rotation steps, each row followed by its count of steps
The counts run from 0 to 208.
[111 110 146 124 152  99 149  87  93 144 167  92 115 120  96 138 122 114
 120 103  98 151 154 115 118 114  73 152 106 176 149 158 131  85]  45
[117  84  96  99 108 140 123  98 165 104 156 136 130 146 129 124 164  99
 120 130  97 179 128  96 137 112 100 141 130 102 196 125 137  98]  22
[100 121 142 111 118 144 109  72 148 118 159 113 145 156 173 102 125 128
  91 129  97 149 141  85 128 126  72 130 140 116 139 102 131  69]  170
[152 163  93 100  82 113 124  81 128 142 133 141 157 112 119 146 118  98
 103 102 129 154 188 130 133 117  72 143 158 117 129 106 109 130]  13
[146 109  79  96 117  70 175 124 108 111 161 134 174 116  97  98 148 135
 154  99 121 171 114 119 136 109  97 156 140 121 145 132 154 123]  203
[108 151  98 114 130 137  96 112 146 131 154 109 156 109 118 189 114 136
 114  76 133 119 172 132 114 153 146 187 121 120 132  93 134 170]  186
[136 111  88 110 109  97 152 150 125 107 136 147 165 118 107 103 160 114
 139  92 111 155  75 130 111 102  81 183 136 120 155 134 162 105]  205
[114 118 140 110 130 132 121  65 150 105 180 113 158 162 173  97 124 153
 103 132 106 143 157  82 131 129  90 128 152 122 143 105 132  83]  171
[ 98 139 143 139 116 123  92  88 136 136 151  73 135 112 150 180  96 122
  67  99 107 140 166 114 131 136  78 136 123 156 115 103 134 104]  116
[152  79  99 154 132 116 127  99  94 146 152 115 118 100  68 139 107 129
 140  98 131 162  95 127 121 101  89 183 113 130 162 149 142 124]  151
[156 154  88 152 117 123 110 123 154 133 134 126 162  94 144 189 106 113
  81  68 137 143 116 116 137 106 104 158 109 163 120 116 161 124]  7
[121 128 148 135 164 109 144  77  71 158 166 108 138 111  78 126  95 149
 123  87 119 141 174 130 111 126  89 157 116 146 147 115 121 112]  42
[127 149 101  84 144 115 122 146 131 111 137 152 191 136 139 129 155 132
 153  85 153 151 134 105 111 119  92 166 133 112 151  81 135 185]  136
[118 105  96 111 148 148 144 129 116 146 154 133 160 119 138 110 126 142
 152  96 155 147  94  99 107 121 117 195 116  81 171 107 156 171]  29
[106 144 152 137 156 140 104 123 116 154 147  89 132 118 160 156 111 123
 102  88 141 121 150  96 109 115  68 179 102 176 127 123 141 144]  112
[ 96 110 116 128 133 111 145  85 144 128 160 106 130 126 108 155 122 109
 108  99  73 154 119 115 114 138 117 162  98 155 138 145 140  40]  48
[132 138 103 125 117 108 166 146 120 179 126 133 133  99 154 153 130  89
 109  78 145 176 133 114 131  84  74 152 120 136 157 116 137 138]  85
[118  84 128 122 148 140 137  96 104 120 150 129 138 142 112  76 148 121
 138 116 100 146 103 101 103 105  65 172 128 117 182 146 135  84]  98
[105 115 141 129 150 108 139  78  86 148 145 103 116 108  74 140 109 115
 116  97 102 140 145 124 113 116  65 164 103 160 147 141 124  78]  44
[136 123 123 120 101 115 151 114 137 158 153 142 144 133 169 126 140 122
  90  98 102 190 178 121 129 100  82 119 160 105 161  88 129  95]  90
[118 141 146 151 164 136 104 104 117 141 156  94 157 122 155 180  99 142
  77  70 127 128 148  98 121 124 101 142  97 171 134  98 145 122]  114
[122  95  96 102 118 142 123  90 153  95 139 159 148 138 114 133 156 101
 109 121 101 168 103 103 133 106  99 134 124 107 205 114 137  86]  21
[133 105 126 101 138 115 157  81  93 137 164 139 152 142 114  71 135 147
 146 116 115 164 152 110 120 109  69 144 156 113 167 114 123 106]  95
[ 99 155 120 102 142 105 125 106 100 137 124 123 153  98  95 195 112 103
 105  74 132 132 146 125 130 120  80 148  90 147 147  86 133 160]  191
[168 167  85 127  95 116 119  87 145 138 144 145 178 101 130 168 107 125
  88  78 133 161 180 132 135 125 111 134 150 126 125  89 133 118]  11
[106 132 130 124 146 140 115 116 132 166 168  90 133 127 158 131 115 142
 153  95 147 129 154  94  89 142 100 213 125 130 114 128 128 166]  108
[129  74 109 142 103 106  88  85 100 146 162 103 112 107  86 137 113 150
 138 125 119 166 134 127 128 119  77 159 141  79 151 101 133 137]  147
[146 105  95 120 110 107 153 168 139 112 143 132 154 127 130  99 175 115
 139  94 103 169  91 122 110  92  75 179 147 138 162 144 156 115]  206
[127 138  98  90 122  89 150  58 110  91 168 102 163 108  86 134 100 126
 116 113 120 137 166 113 153 126  86 141 127 163 122 148 129 115]  122
[112 142  74  84  92 125 121 133 169 111 128 147 181 129 138 140 160 111
 141  91 120 144 125 125 109 137 113 193 147  94 134  95 141 144]  133
[130  76 110 146 116 111  80  87 103 131 161 115 137 119  93 146 116 169
 132 115 117 168 131 136 126 128  97 144 142  78 156  74 143 137]  146
[107 128  97 110 126  99 159  79 165 125 176 117 165 138 132 135 121 141
 138  95  96 157 138 104 112 160 148 169 118 144 111 139 141  66]  51
[126 106 108 120 150 154 109 126 147  80 180  83 154 124 140 127 130 130
 115 103 121 108 126  99 114 118 117 193 118 166 166 160 149 150]  180
[163  86 100 163 141 114 142 126 120 155 179 106 108 108 106 145 124 126
 136  88 116 179 126 113 121  91 110 172 118 158 167 171 149 115]  153
[124 111  99 132 153 162  96 130 152  86 177  95 162 119 135 147 122 142
 107  91 126 109 120 106 112 127 147 190 107 155 169 139 162 144]  181
